In the rows, zero is written as 128.
Each named move below is a turn or a mirror, shown by a few rows before and after it. Which moves, in which order, take the first row of each later pair to the second? The first pair is answered.
maf:
[120 131 153 147 130 118 147 121 117 133 146 128 116 127 133 137 143] |-> [120 142 142 136 129 130 141 116 130 124 152 126 118 128 137 140 149]
[112 165 133 182 134  63 124 135 113 118 141 112  87 108 167 118 176] |-> [112 191 127 166 138  91 108 132 130 110 151 103  89 116 177 128 182]
[113 107 142 179 120 101 187 100  93 121 141 141 125 128 134 147 119] |-> [103 172 123 143 130 166 142  87 128 116 175 123 133 142 144 176 134]
tivu:
[130 111 108 194 104 165 108 111 146  72 107 147 141 130  96  88 129] |-> [124 164  97 164 123 180 102  79 144  81 152 147  95 122 109 107 161]
[156 137 149 127 123  72 154 112  68 126 144 148  85 125 157 127 146] |-> [160 107 153 140 116  66 157 122  70 124 126 142 104 123 147 114 121]
[130 133 126  92 161 134 125 147 121 144 132 111 156 130 123 155 106] |-> [131 117 128 108 146 137 117 149 128 134 112 121 180 141 119 144 101]
bipa:
[129 110 128 131 123 115 131 143 108 140 113 129 130 117 114 118 121] |-> [126 118 131 146 113 123 124 129 123 123 110 134 133 119 112 107 141]
[124 147 118 115 139 148 109 127 154 120 134 136 121 148 130 151 126] |-> [128 137 116 102 147 123 121 134 136 136 126 137 120 137 129 164 102]
[107 114 161 130 124 133 128  90 118 121 188 141  85 134 146 114 210] |-> [109 137 145  93 138 150 115  93 117 138 207 120  90 137 153 138 197]
Ropup:
[115 140 119 134 123 147 120 107 133 113 151 130 133 133 137 142 145] |-> [114 141 120 128 130 149 122 109 123 121 155 129 127 132 139 142 139]
[127 136 125 134 115 156 100 122 152 116 124 130 156 139 126 108 125] |-> [130 158 118  92 133 144 109 123 125 146 149 110 135 127 136 139 111]
[141 114 143 124 118 117 160 118 111 131 107 126  84 104 138 109 179] |-> [145 104 139 143  98 155 120 124 155 106  87 116 140 131 135 100 166]
[116 104 117  61 197 128 120 140  99 178 158  86 132 115 150 162  53] |-> [110  58 153 139 177  70 180 118  74 162 150 134  64  96 132 100 126]
Mur:
[113 173 112 133 114 148 127 131 151 147 161 128  87 118 119 148 144] |-> [114 152 114 159  96 158 108 140 176 125 132 124 135 136 115 130 135]
[140 149 152 126 118 100 113 136 123 123 122  75 133  93 145 127  67] |-> [140 134 160 140 113  90 120 136 121 115 111  82 132  93 141 115  66]
[107 105 164 152 116 144 102 100 187 112 152 161 196 153 157  98 122] |-> [105  94 183 152 129  92 159  88 141 131 171 179 125 122 156  90 156]
Then:
(2 to 3 moves a pair)
[131 155 117  82 140 132 112 146 123 144 139 113 151 118 128 164  75] |-> [136 116 129 104 141  88 151 148  89 150 122 124 129 106 122 141  81] | tivu then maf then Ropup
[125 152 114 102 122 159  82 144 177 129 115 113 210 182 136 161  81] |-> [126  88 146 180  94 112 121 146 168 108  74 154 194 181 124 102 113] | maf then bipa
[139 112 156 160  82 141 119  99 151 133 111 126 113  98 177  75 127] |-> [152 102 151 144  87 138 116 124 143 144 100 111 141 104 173  83  88] | Ropup then maf
[111 169 123 122 132 171 102 117 163 114 146 113 107 114  89 152 166] |-> [120 101 135 157 112 144 113 149 158 107  91 120 157 123  76 122 116] | maf then Ropup
[119 114 122 160 110 138 142 120 146 119 114 137 119 120 130 101 141] |-> [129 102 115 151 111 132 136 135 145 130 105 119 142 127 130 111 111] | Ropup then maf
[150  99 136 158 143  80 167 164 118 158  75 123 126 122 102 130 127] |-> [145 160 110 124 141 163 105 158 175 140  92 102 174 151 111 160 127] | Ropup then maf
[112 133 128 159 112 130 121 109 144 102 138 152 104 123 130 111 175] |-> [136  85 125 136 123  86 140 148 110 129 106 127 137 116 126 122  96] | Ropup then bipa then maf
